runs of hidden systems
trace 1, fepi (10 x 20)
[[ 15   7   0   2  -2  -3  26  13  35   5  19   6  30  -8  14 -26 -14 -12
    3  36]
 [ 17  -4 -13 -15   8 -26  14  37  -4 -22   6  13 -18 -12   1 -16 -24 -11
   10  -4]
 [ -4  18   7  -8  -9 -14 -17  11   3 -38 -28  -2  -7  10   3  -4  13   7
   17  -5]
 [ -7  24 -23   7  -4  -3  -6  -1   8   5 -21   1  36   9 -11  -6  16 -10
    5  -9]
 [ -5  20  -2   7 -13  -8  -2  20   3  30  13  18  20  -9  -5  -6 -13   4
   11  10]
 [ 19   2   3 -26  10  -6  -6   4  -6   6   2  30 -12  -4   0   4 -15  12
   20  -7]
 [  2  -1   0  -3   1   0 -33   0 -17  -2 -16   7  -8   9   6  11  12   5
   -2 -24]
 [  0   8   5  19   0  13 -19 -12   9  13  -7  -3  26  11  -3  13  10   5
  -10   0]
 [  8  -3  -3  15   5   5  10  -2   4  27  10   5   7  -9 -11   9 -19   7
   -5  -4]
 [  8  -8  14 -13   3   1   3  -3  -6   7  -1  -2 -23  -9   4   3 -14  18
   -2  -5]]
trace 2, gazi (10 x 20)
[[-32  -1 -18  -2 -21   0  10  32 -21  12  16 -18  -2 -11   3 -23   9 -34
  -16  12]
 [-20 -10  12  13 -12  18 -41  16  -3 -16  14  20   7   7   5   3   3 -29
    0  28]
 [  8  -5 -18  15   4 -15 -15   3   8 -17  10  46  11   4   2  -6  15 -16
   23 -15]
 [ 10  28   9  21 -16 -28   3  12   3  -4  15  -3  12   8  -5   5  17  20
   15 -14]
 [ 16  27  -9 -17   1  -2   9  14 -15   6  20 -19   8   6  -7  29 -10  -1
    9   3]
 [ -2   4 -15  -7   0  16 -19   9 -16  21  -4  10  -7  -9  14  30 -17   2
    4  -8]
 [  8   5   1 -15   0  13 -10 -17  15  15 -16  19   7  -5  30  -2   3  17
   10   2]
 [ 22   4   7 -14   7  -7   2  -2   3  21  -4  -9  10   6  15 -23  17  10
  -19 -10]
 [ 19  -6  19  -1  13   4  -7   8  -1   3  -1 -21   3   8 -10   1 -16   5
  -27   7]
 [  5 -17  -4  -1  16   5   0  -1   5 -12 -15  10 -14 -10 -11   8 -30  -3
    1  -4]]
trace 3, kaze (10 x 20)
[[ 22  -4  19  11  -3 -37 -47  18 -23 -42 -17   2 -25  26  16  -8  50  21
  -12 -54]
 [ 10  49  -1  -4   4 -11  -1 -24  33 -31 -42  -7  48  30 -19  -3  31  13
   32  -5]
 [  3  43 -32  -8   6  -1  12  18  -7  37 -20 -14  23  -8 -32  37 -43   8
   12 -10]
 [ -7  -1  18 -28 -10  21 -11  20  -2  10  -3  16 -29 -26  27  15 -51  12
   14  35]
 [-14 -30  -3 -21   5  14 -21 -14  -8  24 -23  29 -22 -15  29 -35  15  -1
  -13 -16]
 [ -7  -3  26  26  -4  -1 -34  -3   8  15 -12  -8  31  21 -14 -31  29   3
  -36  -2]
 [ 22  -4   2  16  27  -5  -4  -2  15 -17   1   9  27  18 -48   4 -22 -12
   -3   6]
 [  3  -1   9 -21   9 -10  13   6 -22 -21   3 -11 -37  -2 -32  16 -21   8
   13 -11]
 [-28   6   7 -34 -15  12  13 -22  -7  -5  -7  -9 -21  -6   4  -8  17   0
   19  13]
 [-27   0 -16  13 -12  18   1 -14  -6  37   4  -4  20  -7  -5  -4  15 -15
  -11  -1]]
trace 4, Petif (10 x 20)
[[ 43 -26 -23  20  44   5  -1 -11  22 -30 -23   3   5   6  -8  25 -33  -7
  -15 -24]
 [ 17   6  -2  10   4  15  25 -31  48   1 -37 -24  17  -9  32   1  -2  29
   -8   0]
 [ -5  10 -14 -14 -10   8  36  15  10  34   6 -35  16 -19  23 -27  -9 -16
  -22  25]
 [-26 -21   9   4 -12  16 -22  30 -14  -4  -3 -12 -19 -11   8  -7 -19 -25
  -27  24]
 [-22 -34  -7  11   1   6 -13 -11   9 -23 -15  45 -24 -17   5 -17  -5 -12
   13  -4]
 [-10   5   4   1 -13 -28  22  -8  12 -19 -12   7 -11  -5  -4 -36  27  14
   19 -17]
 [-23  25  16  -9 -24  -8  17   1 -11  -3  21 -23   6   8 -27  -8  18  -3
   16  22]
 [-21   6 -13   7  -6   2 -12  15 -30  -2  14   2  -9   1 -35  32 -13 -17
   12  -7]
 [  2   1  -8   4   0   2 -24 -10 -10  -2  -8  28 -18  -2  10  33   2  19
   21 -31]
 [ 27  16  -3 -22   2  -9   2 -10  -1  19  10  11  13   8  20  -9  29  14
   11 -17]]
trace 5, pidan (10 x 20)
[[ -3  18 -12   5   3  39 -26 -30  -3  38   0 -11  49  21  -8  42   9  -6
   -9   9]
 [ 22 -19  -9  18   9  23  10 -19  24  28  32  36   3 -24  32  31 -23  12
    9   5]
 [ 26 -13  16 -23  -5  -5  16   0   6 -18  12  -8 -41 -14  64  -2  11  22
    0  -2]
 [ 22   4  -2 -15  10   0 -21  13  -1 -21 -27 -43  15  26  23 -12  24 -14
  -38  -6]
 [  9  -1  -1  47  16  11 -28   6  19  -2 -21  -9  35  15 -28  25 -30  -5
  -26   2]
 [  3  -8   1  30   1  -6  34  -7  39 -17  -3  21 -11 -31  -7   7 -44  17
   25   9]
 [-13   5 -13 -25 -16 -23  33  24  -9 -24 -14 -14 -40 -22  24 -23   4   0
   14 -12]
 [-28  17  -7 -15 -12   4 -31  28 -24  -3 -26 -25  16  18 -10 -14  17 -29
  -19   7]
 [-13  -6   0  35   4  10 -35   2   6  12   8  39  33   8 -39  10 -16 -18
    3  13]
 [  2  -3  16   7  -8 -19  23  -8  10  -7  33  38 -25 -19  -8  -1 -10  22
   44   0]]
trace 6, gazi (10 x 20)
[[ -8  12   8  47 -23   1 -17  -3  23  35   4  -5  46   7  19 -17  35   8
  -24   2]
 [ 37  -1  16  -6  13 -11   9  25   3  16  53  11  21   7  -9 -14 -18 -13
   -8  27]
 [ 15  -9   3   0   0 -17 -21  37 -21 -26   8  18 -39  -8  11  19 -23   2
    6 -17]
 [  8  22 -13  -1   1   5   2 -11  22 -36 -29  -5   5   3  21  26   3  11
   26  -6]
 [  2  25 -29   6  -2  -3  18   0   8  33 -17 -22  32  -3  -2  -5   5   2
  -12 -16]
 [ -5   7  22  -5  -7  10  -9  18   0  39   9  -4  10  -7  -6  -7 -25   7
  -15  28]
 [  8 -15   3 -32  10   2 -17  11 -10  -7  -2  31 -19  -3  10 -12 -12 -11
    9   5]
 [  6   0   5   4   0  -9 -20  -9   4 -24 -28   2  -1  13   6  -6  23  12
   -1 -20]
 [ 11  14  -1   9  10  -5  14 -12  14   1  -7 -21  26  13 -28  -1   2   3
   -7  -3]
 [-10  -1  -1   3   0  -1  11  10 -11  21   8  -3  -7 -13 -30   5 -27   1
   -3   0]]
trace 7, votoz (10 x 20)
[[ -6  -6  28 -14  19  -7  40 -64  -4  12 -19 -41  -9  13 -84 -21  12  31
  -10 -23]
 [-20 -23   9 -15  17   7  44 -29 -21  36  -3 -28 -36 -22 -71  -3 -39  13
  -17 -12]
 [-21 -54   6 -22  13  12  15 -22 -32   6  -2   3 -73 -29 -18  -7 -24  -1
  -17 -15]
 [-22 -57 -12  -4   4  11  21 -33 -15 -18   8  -4 -48 -15   7 -28  25 -26
  -19 -18]
 [-27 -32  -6  25  -9  14  34 -19  -6 -23  36 -34 -16  -5  -8  -7  18 -35
  -22  13]
 [ -8 -22 -13  24  -3  16  31   0   3 -30  37 -18 -18 -15  -2  34 -27 -30
   -1  22]
 [  6 -14 -29  -2  -1  14  13   6 -12 -32  16  -3 -31 -15  38  46 -15 -17
   13  -3]
 [ -2   4 -29 -13  -9  22   2  -6  -2 -16   1 -15  -2  -2  55  22  22 -21
    3   1]
 [ -5  11 -16  17 -16  22  -3   6  15  13   5 -18  33  -2  36  12   7 -17
  -15  22]
 [ 15   8   5  26  -8   8 -13  26  21   6   9   4  18  -7  33  19 -25   4
   -7  21]]
trace 8, votoz (10 x 20)
[[-21  50 -36  51 -18 -39  -5  17  -7 -11 -25 -16  40  21 -65  23  20   1
   19 -51]
 [-32  46  35 -29 -24  14  -4 -23  -6  22   0  17  -6  -5 -32  29 -15  43
   58  26]
 [ 22  -2 -36 -45  25  -7  -2  -1 -27  69  15  56   0 -14   0 -12  -6   2
   14 -30]
 [ -4 -17  33 -22   4   8 -61  -4 -40  17   2  -1  -4  33  -7 -24  45 -10
  -40  -7]
 [  1 -27  17  46  20  11 -11 -43  35  -6  -7  18  31  15 -43 -12   4  -3
  -16   4]
 [ 18  -1  22  33  -2 -22  23  -9  -3  -1  29 -17 -22  -4 -28  28  -8  41
    0 -26]
 [ 29   0   3 -62  25   5  30 -24  -6 -11  -2 -14 -27   0  -2   5 -10   9
   13   2]
 [-13  -8 -34 -15  13  13   2  -4 -23  20 -30 -29  -1  -1 -10  -5   2 -21
  -31 -24]
 [-42 -20  21  28 -18  27 -13 -15   7   9 -14  -9 -13 -14  -2  -1  -8   4
  -19  15]
 [ 10 -26  -1  22  -2  -8  29  -6  19   5  29  25 -21 -29  21 -11 -13   9
    6  -1]]
trace 9, Petif (10 x 20)
[[ -9  22  33 -29 -13  -7  21 -18  17  33  20  21  23  -1 -16 -48  16  14
   26  37]
 [ -3   9  12 -15   6 -24   7  36 -35   0  15 -24 -11   9 -64 -12 -23 -12
  -10   2]
 [-16  -9  18  -4   7  27 -29 -30 -10 -14 -15  15 -26   3 -29  44 -23  14
   20  -1]
 [ 13   3 -31 -22  16 -10  16 -30  -4  28 -17  22  -6  -9  -2  -4  11  20
   17 -48]
 [  8  17  29 -21 -11   0  -3  -7 -12  33  11 -34   8  16   9 -12  35  24
  -25  -2]
 [  2 -21   4  -1  11  20  -9  -1 -18  23  40   0   8   8 -23   9  -9 -29
  -24  19]
 [ 15 -34  -4  28  21   3 -15  -9   1 -20 -11   8 -22  -3  -5  23 -18   6
  -18 -30]
 [ 17  -7  -2  -4   5   6  27 -40  29  -6  -7   0  -4  -7  29  -1  17  18
    9  -7]
 [  2  13  -9 -10  -7  -4  27   8  -1  11  10 -43  17   2   6 -20  19 -15
  -22   6]
 [-26 -11   7  24 -13  21 -19  14  -8  -2  11 -15  -1  -2  -7  18 -11 -23
  -21  21]]
trace 10, Fogo (10 x 20)
[[-37 -12  -3  33 -28  10   5  10  26  -8   6  18   3 -23  31 -20   1 -19
    7  30]
 [ 13   8 -16 -10 -11 -25  15  40  -1  22  23  21   0 -21  34 -29   1  -5
    5  -2]
 [ 22  22   3 -26   2 -18 -16  26  -6 -26  13  27   7  15  -5   0  -1  -8
   32  10]
 [-17  13 -23  18  -4  -2 -30  -1  -7  -4  -9  29  25  12 -24  12  15 -15
   20 -16]
 [-22  17   3  21 -26   2 -11 -10   1  20  -7  13   2  -9  12  14  13  25
   16 -14]
 [ 21  17   5 -21   3   5  11 -17  15  36   0  10  16  -5  19  -4  -1  22
    7   4]
 [ 26   5   5 -30  18  10 -28   1 -12  15  -8   3  10  16   4  12  -5   4
  -10  -2]
 [ -5 -16  19  16   7  14 -34 -16   3  -6 -16   9   5  12 -17   6   2   4
  -15  -2]
 [ -5 -12   6  23  -1  -4   5 -11  11  15 -17  -7  -7 -11  -5 -13   0  20
  -20 -20]
 [ 13  10  11 -19   4  -8  25   0  10   4  -9 -27  -4  -4  -1 -10 -11  18
   -5   6]]
trace 11, Fogo (10 x 20)
[[ -7  33  10 -26 -20   9   2  27  18 -20 -26 -28   8  -4  31  -6 -13   0
   11  40]
 [-15   0  -6  -2  -2  11 -19  30  -5  32  11  18  32  -2 -15 -25 -17 -36
  -14  32]
 [-18 -13  11   5 -12 -17 -23  24 -23   3   3  43 -39 -20  -3  -9 -13   7
   14 -14]
 [  1   7  -4 -19   3 -17  15 -19  20 -14 -19  29  -1  -3  -4 -34  20  10
   34 -13]
 [ -4  40 -10 -27 -10  -8  -7   6 -22  14 -10 -22  22  20  -8   0  32  -1
    4 -11]
 [-18   9  24   7 -12  19 -23 -12 -13  19  24   6  13  11 -34  25   0   2
    6  20]
 [ -2 -25 -11   6  12   9   2 -29  -4  31   5  30 -20 -19  -3  12  -9  14
    2 -26]
 [ 23  -4   6 -32  10   4   6 -25   6 -10 -22  -9 -18   2  35  -1  17  23
    2 -12]
 [ 14   7   9  -7  11   9 -13  -7   3   1  -2 -31  32  28  -7  -6  22 -13
  -30  12]
 [ -8 -16  17  37  -3   2 -18   9 -15   7  17 -12  -5   3 -31  18 -15   1
  -25  -2]]
trace 12, fepi (10 x 20)
[[-53  -3  34  41 -29  12 -21  -9  14  45  -4  19  22 -12 -32 -31   0  12
   -9  21]
 [ 24 -21  19 -30  28 -10  17 -26  -4  37  27  34  -6  -1 -39 -34  -8  11
    3  -1]
 [ -2 -11  27 -23   1 -13 -31  13 -56  -6  14 -10 -42  17 -23   1  16  -1
  -17 -20]
 [-16   8  14   1   0  25 -21 -39 -10 -23   2 -21  13  32 -34  36  27 -12
    5  10]
 [-25  -5 -24  37 -11   7  25 -23  -6  23  31   0   3 -13 -24  24   6  -8
    6 -15]
 [  8  -5  16 -20 -13   2  29 -13  -6  20  38   0 -30 -18  28   2   4  22
   12   8]
 [ 18 -19 -13 -38  14  17  -9  -7 -22 -14   9 -10 -23   7  33  10  14 -19
  -13  -6]
 [-14 -13  -1  36 -10  19 -21   4   6 -30   5 -10   6   7  16  21   5 -25
  -15  15]
 [ 10  -8  -7  37   3  -5  33 -13  38 -10  13   1  14 -11  -4   0  -9   2
    5   4]
 [ 17   1  -3 -11  -3 -23  33  19   1   4   5 -15 -19 -17  18 -20  -5  13
   -6 -12]]
trace 13, kaze (10 x 20)
[[-16 -27  -4 -30  23   0 -22  26 -75  13 -17 -24 -58  -5 -48   6 -34 -21
  -42 -32]
 [-59 -18  56  -1 -25  21 -16 -31  16 -53 -22  -1 -25   4 -20 -31  18  -4
   14  47]
 [-29 -15 -29  12  12  -5  33 -43  -4  44   0   9  13  -8 -67 -34  19 -13
   -6 -30]
 [ -3   6  46  12 -17   0   1  13 -15  17  62 -23   7  11 -40  10  -9  -2
  -15  42]
 [  7 -39 -22 -21  24  19  10 -31 -14 -30  39  27 -28   1  -3  23   0 -38
   19   4]
 [-27 -10   6  25 -28  -4   1 -17 -27 -10  16 -23 -37  -2   3  21  41  14
   -6 -33]
 [  6  10   5  19  -7  11  25 -39  38   2  18  -3  30   2  10   5  24   9
   13  16]
 [ 31   2 -26   9  12   1  20   6  -9  30  29 -17  10  -5   7  31 -12  -2
  -17 -19]
 [ 20  -7  12   1  -6   8  -3  12   7 -30  14 -12 -20  -5  44  26 -11   2
   -2  16]
 [  4  -9 -27  -1   4  -3  13 -10  11 -14 -22  -1 -10 -11  32  -8  16  -1
   -1 -28]]
trace 14, pidan (10 x 20)
[[ -2 -33  54  18   0   8  -6 -29  15   8  10  -4 -10   3 -11 -22  10  23
  -26  13]
 [ 16 -27  -1  10  16 -16  33 -19   4  -4  15 -19  -8   1 -20 -26  16  -3
  -24 -21]
 [-16  -8   4  10   0   7  16 -18 -14  -4  -2 -50 -15   4 -30  17   3   2
  -23 -12]
 [-24 -15 -22  15   4  24  19 -26   6   0   0 -11   6  -8 -15   7  -1 -25
   -6   5]
 [-22 -18 -14  28 -18   8   8  -4  -9  -5  24   3 -21 -17  13  19   4 -11
    3  -7]
 [-12  -2   5   0 -18   6   9   0  -2 -23  22 -12  -7   1  20  -4  22 -17
    4  21]
 [ 10   1 -11   5   0  -2  -8  14 -14 -19  23  -6   9  16  -1  13  15 -25
   -4  -1]
 [  6   9   2   8   2   8  -8  -8   3 -20  11   2   8  12 -12  35  -6  -2
   15   7]
 [ 14  12 -21  -4   2  -2  17  -6  10  -9   6  11   1  -7  13  19  -4   2
   26  -4]
 [  6  19 -10 -16 -10   1  -3  14  -7   1  -5 -10  -5  -4  27  13   3   4
    6  -3]]

runs to name
trace 15 (2 x 20)
[[-50 -15 -45  31  -7  23   3 -27 -29  19 -38 -31 -24 -21 -19  43  -4  -4
  -18 -52]
 [-34 -27  26  -9 -26  41  17 -43   3  28  19   3 -42 -34  41   7   5  21
    5  24]]
 : votoz
trace 16 (2 x 20)
[[-75 -27   1  55 -19  27 -68 -12  -9 -13 -36  42  -2   1 -36   6   5 -20
    4  -6]
 [-31  -1  13  58 -39 -31  24   0  33  -6  40  47  11 -19  -9 -40  27   4
   38  11]]
 : pidan
trace 17 (2 x 20)
[[ 13  28   8 -36   5   4   9  20   2  24 -14 -27  18   3  -7  -8 -26   7
  -10  24]
 [ -5  -3  -5   2   8   0 -26  23   2  14 -38  15   0 -11  -7 -14 -30   2
  -13  -9]]
 : votoz
trace 18 (2 x 20)
[[ 28   0  32 -14   0  14  10 -13  11  -2  42 -15   3  10  24  11   7   7
   -3  35]
 [ 41  -3 -27   2  31   2   3  13   8  -3  -1 -13  20   7   3  17 -23 -19
  -21  -7]]
 : votoz
trace 19 (2 x 20)
[[  1 -45  16 -22  -1  -5  -4   6 -43 -14  26  -7 -73 -10  28 -10  18  -2
  -25 -20]
 [ -9 -33   3  -9   7  19 -11 -48  -6 -41  15   8  -8  25  -4  -9  56 -31
    1  -1]]
 : Petif
trace 20 (2 x 20)
[[-30  38   0 -51 -31   5   0  10 -18 -43  -9  -1 -26  -1  25  16  14  -6
   56  25]
 [-47  12 -47   6 -22  15  -4 -14  -6  44 -21  32  14 -22  17   3  19  -9
   25 -21]]
 : kaze
trace 21 (2 x 20)
[[ -3  25   0 -17 -15 -28   7  16 -13  59  21  33  17 -10 -15 -36  13  17
   18 -12]
 [ 22  17  16 -59   7  -1 -36  16 -37  19  16  26  -9  19   0   8   3   2
   16   3]]
 : fepi
trace 22 (2 x 20)
[[-12  -5  38  16 -18  12 -29 -12  18 -35  12  37 -15   0  17  17   1  15
   35  28]
 [ 31  15 -15 -12  -2 -39  22  18   8 -21  16  13   7   5  23 -27  30  -1
   20 -17]]
 : pidan
trace 23 (2 x 20)
[[-16  -5 -33  79 -23 -31   2  25  21 -20  -6  41  -2 -30  11  10  -8   5
   24 -41]
 [  3  34  28 -39 -36 -20  19   8  -7 -28  37   2 -21   3  34  -4  38  18
   48  21]]
 : votoz
trace 24 (2 x 20)
[[-24   5  37 -39 -23  -8   7  -8   0 -48 -27 -34 -29  11  14 -48  46   8
    6  16]
 [-25   7 -42 -11   3   8   5   1  -9  -7  -4 -14  45  21 -24 -31  36 -64
   -7  11]]
 : fepi
trace 25 (2 x 20)
[[-15 -20 -34   8   8  -8  59 -56  39 -63  -7  11   1   2  -9 -41  46 -33
   33  -8]
 [-37  30 -21  22 -36 -12  48  23 -36   8  55 -61   1  -1 -40  28  10 -28
    1   8]]
 : votoz
trace 26 (2 x 20)
[[ 39   6  -1 -52  -4   0  -6  71 -30 -14  25 -29 -38 -10  74  21 -31  -8
  -18  22]
 [  1  -7 -20   5  17  33 -26  -4  30 -83 -50  -4   5  11  28  40 -24 -31
   14  21]]
 : fepi
trace 27 (2 x 20)
[[-12 -21  -7 -16  21  23 -44   4  20  11 -43  65  15 -11   3 -33 -35 -22
    7  21]
 [-12  -9   8  52 -24 -36 -30  17 -12   2   5  27  -9   0  10 -20  42  19
   -7 -48]]
 : votoz
trace 28 (2 x 20)
[[-17  14 -32 -77  -2 -27  19  24 -52  -3  -8  22 -45 -14   7 -31  19 -16
   37 -28]
 [-28  26  25   1 -22  24 -62 -17 -19 -12 -36 -36  16  39  -1  27  51   8
  -14  -1]]
 : gazi
trace 29 (2 x 20)
[[ 26 -18 -30  39  10   1  30 -20  20  18  15  -7  11 -12  26  12   8   5
  -22 -32]
 [ 24   0  18  -4  -7   1  17  23   9  15  14 -38 -11 -13  45  -1 -18  17
  -30  19]]
 : fepi
trace 30 (2 x 20)
[[-16 -12  35 -20  10 -35 -54  29 -49 -34  -2  42 -34  24 -71 -35   9 -19
   10 -11]
 [-54   4  -6  30 -18 -29  14 -37  -5 -18 -25  24 -11   0 -68 -26  42   9
   39 -45]]
 : Fogo
